Each row has a name. Each piece below is followed by the name of the row it came from, unless a question asks for something else. Each question is about the rows just above it.

k774: [  2.1 -51.8 -81.9  -1.6  -9.3  18.6  12.4 -31.0  15.2 -51.0   6.8 -61.6
  -1.5   6.7  19.1   0.1  10.2   3.3  13.8 -64.2 -12.2 -71.0 -10.3 -70.3
  14.0  -6.3 -57.0   8.4  15.3 -65.8   0.7  18.6 -78.8  16.9  20.0   6.1
 -79.0  -0.7   3.5 -81.8 -21.8 -71.6  -3.3 -64.9]
k636: [ 18.5 -25.0 -72.3  14.7  25.6  -8.6  -1.1 -10.4  -4.3 -43.3 -19.0 -66.9
  16.3 -58.4  -3.9  18.5   2.9 -12.6  -4.0 -59.6 -31.3 -69.7  30.5 -58.4
  -0.3  28.8 -59.2 -12.5   0.1 -62.7  10.7  -7.0 -69.1  -1.7  -2.5 -13.9
 -68.8  15.8  17.0 -57.7 -31.2 -68.5 -69.1 -67.0]
k98: [ 32.9 -11.0  -5.2  30.9 -35.4 -11.0 -11.1 -17.7  -8.2   4.8  10.0   1.4
  32.7   9.7 -21.9  35.3   0.1  14.4  -6.3   1.4  11.9  -2.7 -20.1  -0.6
 -13.1   7.9   3.3  -3.7 -14.1   1.6  19.2 -11.4  -2.7 -20.7 -17.2  11.9
  -4.5  33.7  15.6  -7.9   7.3  -0.7  30.7   1.1]
[-11.0] with -1 step of 0.1 on every entry:	[-11.1]
[-1.6] with -1 step of 0.1 on every entry:	[-1.7]
Move every entry of [-12.2 -71.0] by -1 step of 0.1.	[-12.3 -71.1]
[ 32.9 -11.0  -5.2  30.9 -35.4 -11.0 -11.1 -17.7  -8.2   4.8  10.0   1.4
  32.7   9.7 -21.9  35.3   0.1  14.4  -6.3   1.4  11.9  -2.7 -20.1  -0.6
 -13.1   7.9   3.3  -3.7 -14.1   1.6  19.2 -11.4  -2.7 -20.7 -17.2  11.9
  -4.5  33.7  15.6  -7.9   7.3  -0.7  30.7   1.1]	k98
[-20.7  -2.7 -11.4  19.2   1.6 -14.1] is which row, read backwards?	k98

k147: [ 18.3 -15.8  -3.9 -10.6 -13.8 -14.1 -26.5 -30.1 -33.7 -37.7 -37.2 -39.2
 -40.5 -38.1 -35.1 -37.0 -32.4 -23.9 -33.1 -18.4  -8.8  -4.0  -1.1   1.5
   9.6  -2.3  20.3  40.7  27.8  30.8  26.3  43.6  38.5  40.6  39.3  37.7
  36.2  31.3  24.3  16.5  18.3  17.8   8.1   3.4  -5.2  -2.2 -12.0]
k636: [ 38.6  32.0  30.1  24.7  18.5   3.1  -6.5 -16.1 -24.8 -34.1 -38.3 -40.2
 -36.5 -35.6 -27.6 -20.5 -11.8  -3.4  16.6  20.2  30.0  36.1  38.4  42.2
  38.3  38.6  27.0  26.3   4.3  -4.4  -9.5 -18.9 -32.1 -38.1 -40.5 -40.5
 -40.4 -30.2 -22.1  -6.0  -1.9  28.2  18.3  27.6  35.3  37.6  39.8]
k79: [-71.9 -71.1 -57.4 -40.9 -17.0 -64.8  18.5  34.8  52.8  65.2  70.0  72.7
  67.7  58.7  43.4  25.4   1.6 -16.5 -42.1 -52.3 -48.8 -71.2 -72.8 -63.5
 -58.7 -27.2 -27.0  -6.2  14.9  29.8  53.3  90.4  71.1  73.0  69.6  59.9
  40.9  28.6   3.7 -17.7 -31.5 -32.8 -64.8 -70.1 -72.1 -76.0 -62.9]
k472: [ 35.2  60.4  56.6  49.0  42.3  34.0  24.0   8.0   0.9 -10.1 -23.7 -32.1
 -41.5 -49.5 -54.1 -55.7 -55.9 -54.2  35.2 -39.9 -20.9 -17.0  -7.0  10.5
  16.8  16.2  40.2  44.7  53.4  54.5  54.9  63.5  50.5  43.2  35.2  24.3
  -3.9   1.0 -20.6 -21.0 -36.0 -40.4 -41.6 -56.4 -59.3 -36.0 -47.4]
Shift each entry of [44.7 53.4] by +1 times 0.1:	[44.8 53.5]
Which value appears more than once in k79?	[-64.8]
Repeated in k147:	[18.3]
The row with [ 35.2  60.4  56.6  49.0  42.3  34.0  24.0   8.0   0.9 -10.1 -23.7 -32.1
 -41.5 -49.5 -54.1 -55.7 -55.9 -54.2  35.2 -39.9 -20.9 -17.0  -7.0  10.5
  16.8  16.2  40.2  44.7  53.4  54.5  54.9  63.5  50.5  43.2  35.2  24.3
  -3.9   1.0 -20.6 -21.0 -36.0 -40.4 -41.6 -56.4 -59.3 -36.0 -47.4] is	k472
Shift each entry of [18.3] by +1 times 0.1:	[18.4]
[1.5] with +1 step of 0.1 on every entry:	[1.6]

k762: [ -8.4  11.5  -4.0 -14.7  -4.3 -22.2 -11.1  -7.9  -6.4  13.1  -8.0   0.6]
k774: [ 48.8 -23.4  -1.7 -11.2  52.2 -68.4 -57.6  -1.8 -68.4 -38.0  49.3 -68.4]
k472: [-48.0  36.5  26.4 -61.0 -36.4 -15.8  31.5  14.0 -51.2  62.1 -53.2  61.7]
k68: [-27.0  43.8 -33.4  24.2 -25.8   6.2  -9.0 -36.3 -16.9  39.1 -20.4  -7.1]
k987: [-1.4 -2.2 -0.4 -2.6 -1.3 -1.5 -0.8 -0.5 -1.7 -1.9 -1.6 -0.7]
k146: [  4.9  22.7  -5.7  -5.7  -5.7 -40.8  -5.7 -11.2   9.9  19.5   6.9  -6.8]
k782: [-4.5 -1.7 -2.9 -5.1 -4.0 -4.8 -3.3 -3.4 -4.4 -1.2 -4.5 -2.0]
k636: [-31.1  15.7  -7.1  -7.5 -29.8  11.1  13.1  -9.7 -30.0  22.7 -30.8  14.7]
[ -1.7 -11.2  52.2 -68.4] with -1 step of 0.1 on every entry:	[ -1.8 -11.3  52.1 -68.5]
Move every entry of [ -4.3 -22.2 -11.1] by +1 step of 0.1.	[ -4.2 -22.1 -11.0]
Move every entry of [-2.6] by -1 step of 0.1.	[-2.7]
Which value appears more than once in k774?	[-68.4]
Which value appears more than once in k146?	[-5.7]

k782: [-36.2  28.6   4.8  -0.8  61.7  52.8   0.2 -26.6   0.5   2.7]
k146: [ 28.3  16.6  28.5 -10.4 -52.7 -28.9  55.5  27.1  31.0  -6.0]
k98: [-24.0 -30.5 -24.5  15.5  27.5  47.4 -48.5 -28.8 -44.9   6.7]
k79: [ 13.8  20.6  21.5 -41.4  74.6  -8.8  24.6 -11.7  17.4   7.3]
k147: [-34.9  39.7  -5.6 -21.4  18.3  20.7   9.7  34.8  13.2 -52.0]
k762: [ 24.1  23.0  43.2   4.6  19.3 -33.6  32.3 -36.2  23.8  71.6]
k68: [ 27.2  31.0  47.4 -44.9  27.5 -24.5 -30.5 -28.8   6.7  15.5]
Which row holds this, read backwards? [  6.7 -44.9 -28.8 -48.5  47.4  27.5  15.5 -24.5 -30.5]	k98
Where do [ 24.1  23.0  43.2   4.6  19.3 -33.6  32.3 -36.2  23.8  71.6] appear?	k762
Which row holds this, read backwards? [31.0 27.1]	k146

